Each path is a new rotation, seen through one point. The rows after it are directions, each followed by how far the rotation turns it, in degrees each step (0 if it stays put).
Each turn is a multiple of 5 degrees from 10 to 175, or 0.
Each row of a path follows its step; steps can be skipped.
Path 1:
step 3: [-22,   1,   4, -10,   1, -28,  -2, -12,  -2,  -2,   9,   1, -16,   5, -10,
  44, -15, -21, -27,  17,  -5, -25,  22,   1,  13,   8,  30,  -3,  -2, -14,
   1,  11, -10,  -4,  -7,  -8,  11, -30,  12,  -5,  -1,  -1,   1,  -4,   0,
   4, -14]
step 10: [-10,   1,  11,   6,  17, -31,   3, -10,   0,   7,  -8,  -4, -27,  -3,  -2,
 -12,   3,  -2,   5,  -8, -23,   4,  13, -14,  14,  22,  28, -21,  26,  15,
  -2,   3, -11,  39,  -3,   5, -13,   5,  -5, -20, -24,  20,   2,   0,   0,
  13, -10]
step 11: [ -9,  16,  -7,  16,   2,  30,  -3,  24,  22,  13,  -5,   9,  18,  -2,   8,
   7,  13,  21,  11, -10,  -3,   5,   7,   9, -12,  21, -21,  -6,  29,   1,
 -27, -10,  16,  -7,  14, -15,   0,   0,  22,   0, -18,   7,  -8,  -5, -31,
  15,   8]
step 16: [-12,  39, -15, -23,  -8,  -3,   4,  -7,  12, -21,  30,   1,  11,  -5,  -9,
   6,  -2,   4, -14,  -6, -25,  18,  -1,  22, -16, -10,   6,  14, -16, -11,
  19,  -1, -11,  15, -19, -14,  -3,   0,  11,  -8, -11,  13, -21, -18,  -8,
  18,  -3]
step 17: [  4,   1,  -8,  23,  13, -26,   4,  16, -12,  20,  -9, -12,  -2,  -2,  16,
  -6, -26,   8,  -1,  -3, -11,  23, -22,   1,   6,   4,   1,  -4,  12, -24,
   0, -34, -39,  -3, -15, -10,  16, -10, -14,   8, -11,   5,  18,  16,  -6,
  -3,  -6]
step 24: [ 15,  -9,   0,  18, -18,  -1,   3,  -3,   7,  -6, -14,  18,   4,  22,  26,
  15,  -1,  22,   5,  -2,  -5,  -3, -15, -17,  13,   0, -32, -20,  14,  12,
   6, -12,  -6,  -2,  -2,  10,   0,  32,  12,  10, -23,   3,  29,   9,  -8,
 -20,  -7]
step 25: [ 11,  -8,   6, -17,  12,   2,   4,  -9, -18, -29,   4,  11, -22,   8, -14,
   1,   2,  15,  12,   5,  16,  -3,  18,   0, -24,  12, -25,  14,  29,  -5,
   7,   1,  33,  10, -28,  -5, -11,  11, -14,   6,  22,  16, -24,   2,   0,
   1,  12]
Directions:
[-11,   3,   8,   2,   3,  -9,   2,  -7,   2,   4,  -6,  -5,  -1,  -5,  -3,
   0,  -3,   5, -10,   0,  -1,  -5,  -5,  -2,  -1,  -5,  -5,   7,   7,  -1,
   2,   1,   0,   1,   2,  13,  -1,  -4,  -3,   5,  -4,   0,   1,   1,   4,
   2,  -4]  160
[ -2,   4,   0,   1,   9,   3,   6,   3,   1,   3,  -7,   7,  -2,  -3,   8,
  -2,  -2,  -5,   0, -10,   4,  10,   2,   3,   2,  -1,   5,  10,   3,  -7,
  -2, -10,   5,   2,   3,   2,   3,   5,   2,  -3,   2,  -6,  -4,   1,   1,
   2,  -2]  120
[ -5,  -2,  -7,  -6,  -3,  -6,  -2,  -5,   8,   3,   2,  -3,  -3,  11,   4,
  -2,   5,   0, -10,   5,  -3,   1,  -3,   0,   1,   3,   2,  -2,   0,   0,
  -7,   2,   4,  -1,   4,  -4,  -4,   6,   9,  -7,   2,  -6,  -8,   1,   2,
   5,  -7]  140
[ -6,  -5,   9,  -1,  -1,   5,  -2,  10,  -3,   3,   3,   5,   0,   0,   4,
   0,  -5,  -4,  -2,  10,  -2,   0,   1,   2,  -4,   3,   0,   0,  -4,  -3,
   8,   1,   3,  -5,   1,   3, -11,   7,  -4,   3,  -6,  -6,   1,   6,  -8,
  -1,  -6]  115
[ 0,  3, -7,  2, -1, -5, -3, -2, -1, -8,  3,  4,  1, -7, -3, -1,  0, -3,
  1,  5, -2,  7, -1, -1,  4, -2,  2,  0,  8,  0, -5,  5, 10,  4,  4, 10,
 -4,  5, -5, -5,  1, 10, -5,  1, -9, -7,  1]  70
[ -1,   3,  -3,  -1,   4,   3,   7,  -7,   2,  -1,  -2,   8,  -2,  -4,   3,
   2,   0,   5,   3,   8,  -4,  -5,   0,   4,   6,   5,   3,   0,  -3,   7,
   1,   6,  -1,   3,  -2,   2,   5,   2, -10,   1,   8,  -6,   0,   2,  -6,
  15,   0]  65
Path 2:
step 1: [ 13, -12, -13,  -9,  15, -22,  -3, -22,  -2, -12,  -5, -12,   0, -17,  19,
   6, -12, -23,   2,  19,  -3, -13, -15, -17,   4,  17, -18,  -8,  20,  -4,
   7,  -3, -11,  23,  -6,   9, -25,  -2, -14,  18,  10,  27,  40,  12, -18,
   0,   8]
step 3: [ -8,  -6,  -8,  -1, -15,  -1,  -1,   6,  27,  24,   5,  -9, -24, -12, -13,
  32, -28,  -5,   1,   1, -22,   6,  -2,  -6, -17,  13,   0, -33,   6,  -4,
  16,  -8,  24,   0,  -8,  12,  16, -23,  18, -21,   3,   7,  24,   8, -14,
   7,  15]
step 6: [ -5, -12,  19,  -1, -12,   5, -22, -10,   6,   6, -10, -18,  20, -22,  -2,
   8, -44, -19,  -9,  10, -16,  15,  11, -26,  10,  -1, -17,   6,  -4,  -3,
  26,   4,   8,  12,   1, -10,  -4,   0,   6, -20,   9,  29,   2,   5, -20,
  15,  18]
step 12: [ -9, -23, -25,  -7, -22,  -4,   2,   1,  24,   0, -24,  10, -14,  -8,  16,
  13,  -6, -20,  11,  -1,  -1,   7, -10,  12,  -1,   2, -22, -32,   1, -16,
   7,   7,  11,  18,  12,  12,  -1,   7, -10, -11,  13,   5,  17,  23, -25,
  -5,  37]
step 28: [-16, -10, -16, -16,   8,   5,  -3,  22,  15,   7, -11,  -3,  -9,   8,  14,
  20,  11,  20,  12, -18,  -7,  16, -13, -10,  -6,   4, -15, -14, -13, -26,
 -19,  -9,  18,  27,  -7,   2, -12,  34,   0,  11,  10,   8,  26,   3, -23,
  20,   8]
step 31: [  3, -14, -10,  -8,  -7,   6,  -9, -11,   5,  28,   0,  11,  -4,   5, -13,
  20, -34,  23, -27, -11,  -7,  -5, -16, -21, -10,   8,   0, -20,  10, -14,
  -1,  -9,   7,  -7,  -4,  -7,  -7,   7, -10,  15, -10,  -1,  27,  -2, -45,
  19,  -7]
step 32: [  6, -29,  -7, -20, -10,   6, -29, -24,  -3,   3,  -9, -17,  -3,   9, -14,
  10,   5,  -2, -13,  10, -17, -10, -19,  -8,   9,  18,   5,  14, -12,  16,
   1,  20,   8,   6,  29, -27,  15,  11,  -6, -23,   4,   3,  22,  26,  13,
 -12,  19]
Directions:
[-6,  1, -1,  0, -6,  4,  1, -9,  6,  3, -4, -2, -1,  0,  3, 11, -3,  3,
 -7, 11,  5,  0, -3,  9, -3, -3,  4, -7,  3,  0, -5,  3, -8,  2, -3, -2,
  1,  4,  6, -4, -5, -3, -2,  5, -4, -6, -5]  40
[ -2,   1,   3,  -5,   2,  -4,  -6,  -1,   2,  -1,   4,  -2,   5,  -4,   6,
   1,  -7,   0,  -1,   2,   1,   2,  -8,  -7,   5,   4,   5,   2,   3,   9,
  -2,   5,  -6,  -6,   2,   2,  -4, -13,   7,   8,   1,  -3,  -6,   1,  -6,
   7,   5]  155
[  0,   0,   9,   0,  -9,   3,  -6,   2,   6,  10,  -4,   0,  -3,  -2,   5,
  -7,   6,   9, -14,  -3,  -1,   4,   1,  -5,  -1,   4,  -4,   0,  -3,   3,
   1,  -3,   0,  -1,  -2,   8,  10,  -2,   0,  -6,   3,   0,   3,   0,   0,
   2,   1]  125
[-2, -6,  3,  9, -5, -2,  3,  7, -9, 12,  0, -3,  2,  4,  7,  6,  1, -2,
  4,  8, -4,  3, -5,  5, -1,  2, -1,  2, -3,  2,  2,  2,  3, -9,  1, -1,
  3,  6, -5,  8, -2,  1,  1,  0,  0, 11, -6]  125
[-11,   3,   7,   4,  -6,  -5,   2,  -5,   1,   7,   7,  -4,  -3,  -3,  -5,
  -7,  -3,  -7,   3,  -4,  -3, -16,   0,  -3,   3,   3,   1,  -3,   1,  -6,
   6,   1,  -5,   5,  -2,   2,  -1,   0,  -2,   3,  -4,   0,   3,  -1,  -4,
   2,  -4]  155
[  7,   1,   3,   1,  -1,   6,  -6, -11, -12,  -1,  -5,   5,   5,   0, -12,
  -1,  -7,   4,  -6,   1,   7,  -4,  -1,  -5,  -2,   2,   0,  -1,  -5,   3,
   2,   0,  -2,  -1,   6,   3,  -2,   6,  -4,   5,  -3,   4,  -2,   5,   2,
   3,  -4]  45
Path 3:
step 1: [ -2,  14,  13,  -4,  -7, -26,  41,  10,  -3,   1,  -9,  26, -14,  25,  26,
   5,  -8,  10,   2, -24,  -2,  15,  -3,  -8,  -8,  -2,  -3,   0,  -3,  30,
 -32, -28,  17, -11,  -3,   7,  -8, -12,  -9,  -8, -20,  -7,  18,   1,  24,
   7, -22]
step 4: [-15,   4, -11,  13,   4,  -8,  19,  17,  -3,  -5,   5,   0, -11,   4,  19,
 -17, -12,  23,   3,   6,   5,  30,   6,  28,  30,   8,   1, -22,  44,  10,
   8, -18,  -5,  12, -23,  16,  -4, -16,  15,  17,  13, -20,  10, -15,  12,
  27,   1]
step 13: [  8,  24,   8, -12,  13,  -6,   3,   3,  -7,  -1,  -9, -13,  -6,  13,  56,
  14, -12,  14,  -1,  -3,  -9,  16,  24,  -2, -22,   8, -12, -11,  18,  -6,
 -18,  13, -18,  10,  -1,  13,  10,   6, -22,  32, -11,   0, -11,   5,  -5,
 -31,   8]
step 21: [-18,  10,  -1, -13, -28, -12,   3,   2,  -6,   4, -17,  -8,  28,  26,  24,
   6, -15, -11,   2, -30,   8,  14, -12,  -6,  33,  -4, -31, -23,  29,   3,
  -9, -21,   4,  12,  -5,   4,   9,  -2,  -8,  13,  15,  15, -16,   8,  13,
  -2, -24]
step 29: [-23,  18,  -9,  16,  -6, -14,  11,  -5,  -4, -15,  -5, -27,  13,  20,  10,
  -1,   6, -16, -25, -13,   2,  15,   9,  24,  -6,   8, -27,  -2,   2,  13,
  10,  14, -24,  12, -11, -33,  11,  40,   5,  25,   4,   5,  22,   6,  11,
 -13,   9]
step 30: [  2,  31,  18,  -8,   9,  -6,   1,  35,   9,  -4, -41,  10,   0,  35,  16,
   5, -20, -10,  -8,   5,   6, -11,  32,  16,   9, -13,  12, -16, -17,  -8,
 -14,  -5,  -1,  10, -10,  13,   5,  10,   4, -19,   5, -37, -13,   8, -21,
  -7,   2]
step 33: [-27,  12,  -1, -20,  12,  -3,  -9,  21, -41, -23,   2,  17, -16,   9,  29,
   7,   7, -13, -29,  16, -29,  21,   6,  11,  -8,   8,  -7,  11,  17,   5,
 -17, -15,  21,   4,  -4,  20,   9,   6,  -2,  -7,   2,   3, -20,  12, -15,
  10, -12]
Directions:
[  0,  -2,  -6,  -4,   6,  -7,   1,  -6,   1,   6,  -8,  -8,   5,  -6,   6,
  11,  -3,   1,  -4,  -6,  -2,   3,  -5,  -2,   0,   0,   1,  -3,  -8,   2,
  -5,   0,  -7,   5,   3,   0,  -1,  -3, -12,  -4,  -4,   3,  -2,   3,   1,
   2,  -1]  175
[ -1,   5,  -4,   0,  -6,  -7,  -8,  -6,  -6,   5,  -3,  -1,  -4,   2,  -3,
  -3, -14,  -8,  -2,  12,   1,  -1,   0,  -4,  -5,   0,   1,  -1,   1,  -2,
   3,   2,   0,  -2,  -8,   1,   1,  -3,   0,  -1, -10,   0,  -4,  -5,  -6,
  -3,  -6]  130
[  4,  -3,  -7,  -2,   7,   6,   2,  -4,  -2,  -1,  -5,  -6,   2,  -4, -10,
  -2,  -3,   1,  -1,  -1,  -2,  -9,   2,   3,  -8,  -4,   6, -10,   5,   4,
   4,  -1,  -1,  -8,  -1,   3,  -7,  -7,   5,   1,   4,  -3,  -5,   4,   4,
   4,   3]  90
[ -3,   3,  -3,  -7,  15,   3,  -8,   7,  -9,   2,   4,  -4,   0,  -1,   0,
  -3,   5,  -1,  10,   3,   2,  -8,   4,   1,   3,  -3,  -6,   6,  -5,   1,
  -2,   1,  -2,   0,   2,   3,   2,   1,  -1, -10,  -1,  -1,  -8,   1,  -3,
  -3,  -3]  130
Path 4:
step 4: [ -9,  32,   0,  -2, -26, -10,  15,  15,  -3,  -2,   1,  -1, -12, -11,   2,
  22,   8, -22,   3,  43,   7,  15,  18,  14,  14, -15, -14,  21,   3, -13,
  -1,  -9,  18, -24,   3,  14,  22,  29,   8,  15, -16,  13, -25,  -8, -11,
  23,  23]
step 15: [ 10,  18, -18,   7,  12,  -9,  15,  23, -14, -17, -17,   8,  -5,   4,  15,
  -2,  22,   2,   4,   7, -17, -13,   5,   3,   3, -31,   0,  36,  -7, -24,
 -35,  11,  19,  11,  19,  21,  10, -12,  16,  14,   4, -24, -13,  20, -37,
   1, -10]
step 16: [  0,  18,  -9,   8,  17, -26,   2,   3,  16, -15,   7,   9,   9,  11,  -9,
   7,  45, -11,  26,  23, -22,  23,   1, -14, -10,   2,  20,   3,   6,  -8,
 -11,   4,   4,  -2,   1,  20,  39,   5,   8,  16,   7,   1,   6, -30, -40,
  -1,  21]
step 21: [-10,  34, -13,  -6,   6,  -1,  38,  15,  -3,   9,  10,  18,  -8,  -1, -16,
   1, -23,  16,  13,  32,  -5,   4, -26,   7,  14,  14, -12,  17,  16,   2,
 -29,  -1, -15,   9,  26, -38,  -9,  11,  21,   6, -16, -18,  14, -14, -17,
   0,   6]
step 26: [ -9,   2,  10,   9,   2,  -6,  13, -26,   4,   2,  -3,  -9,  -4,   6, -12,
   3,  32,  -4,  40,   5, -11,  18, -20,   5,  14,  -2,  25,  30,  15, -10,
   4,  11,  41,  14,  39,  13,  34,   9,  11,   9, -18,   1,   0, -11,   2,
  15,  19]
step 28: [  7,  -4, -23, -28,  24,  -7,  10, -12,  -1, -10,  -8, -26,  21,  14,   7,
 -16,  12, -10,  -8,  10,  16,  -3, -22,  -7,   6, -13,  16,  43,   4,   0,
 -17,  25,  -9,  20,   5,   2,  16, -21,  17,  24,  -5,   9,  19,   4, -37,
   0,  24]
step 29: [ -7,  25,  13,  -6,  -8,  -9,  -5,   9,  10, -21,   3,  -4,  27,   9, -24,
   4,  10,  11,  10,  38,   7,  -3,   6,  17,  19, -13,   7,   7,   2,  -9,
  -7,  36,  18, -16,  -1,  11,  12,  11,  35,  33,  -7,   7,  11,   5,  -3,
   2,  44]
Directions:
[  0,  -2,   2,  -3,  -4,   1,   6,  -3,  -8,   0,   7,   2,   0, -11,  -2,
  -4,   7,  -6,  -4,  -6,   1,  -2,  -6,   4,  -7,  -2,   2,   0,   4,   2,
  -2, -10,   0,  -3,   6,  -5,   2,   6,  -2,   1,  -5,   0,  -9,  -1,   5,
  -6,   9]  80
[  5,   1,  -8,  -2,   6,  -3,   3,  -1,  -2,   5,   8,   0,   7,  -2,  -3,
  -1,  -2,   6,  -2,  -3,   5,   4,  -9,  -4,  -4,   7,  -3,   2,  -1,   6,
   5,   3, -16,   0,  -6,  -3,   4,   2,  -6,   5,   1,   4,   5,   2,  -5,
   1,  -2]  100
[  5,  -7,  -2,  -6,   1,  -1,  -6, -10,  -5,   4,  -3,  -7,  -4,   4,  -1,
   4,   6,  -1,   4,  -5,   2,  -2,   3,  -2,   7,   3,   1,   2,   8,   4,
  -1,  -3,   5,  -6,   1,  -3,   3,  -3,  -4,  -1,   1,  10,   0, -13,  -9,
  -1,  -3]  175
[ 3, -6, -1,  8,  1, -7,  4,  0,  8,  1, -3,  5,  5, -9,  2,  1,  5,  2,
 -3,  5,  2, -9, -3,  1, -2, -5, -7,  2,  3,  2,  3, -1,  2, -2, -4,  4,
 -6, -9,  2, -6,  5,  1,  2, -2, -9, -7,  9]  85
[  3,   8,   7,   1,  -3,  -9,   4,   1,  -2,  -5,   2,  -5,  10,   6,   1,
  -3,   0,   1,   2,   0,  -5,   6,   1,   9,   5,   2,   0,   0,   0,   4,
  10,  -1,   1,  -9,   0,   0,  -5,   4,  -1,  -9, -11,  -1,   2,  -3,  -2,
  -1,   1]  145
[ -5,   2,  -2,  -6,  -5,  -2,   3,  -2,   3,   2,  -9,   1,   2,  -1,  -5,
   1,  -5,   3,  -4,   0,   2,   0,  -6,  -4,   3,  -9,  -2,  -8,  -3,  -5,
  -4,   3,  -4, -13,  -1,  -3,   2,  -8,   2,   9, -12,  -2,  -3,  -2,  -2,
  -4,  -4]  45
[  4,   0,  -2,  -9,  -4,   1,   2,   7,   2,  -3,   2,  -2,   2,   7,   2,
   4,   1,   4,  -6,   3,  -8,  -7,  -2,   3,  -2,   3,  -2,  -6,   0,  -6,
  -7, -11,   1,   1,  -9,  10,   3,   9,  -4,   3,   1,   2,   0,   0,  -8,
   0,   2]  25
[ -2,   0,  -1,   0,   0,  -4,  -3,  -2,   1,   4,   1,   2,  -1,  -1,   4,
   2,   6, -10,   8,  -2,  -6,   4,  -5,   0,  -2,  -7,  -5,  11,   1,  -4,
   8,  -5,  -2,  -1,  -6,  12,   7,  -1,   2,   2,  -1,  -4,  -6,   1,   0,
   2, -12]  35
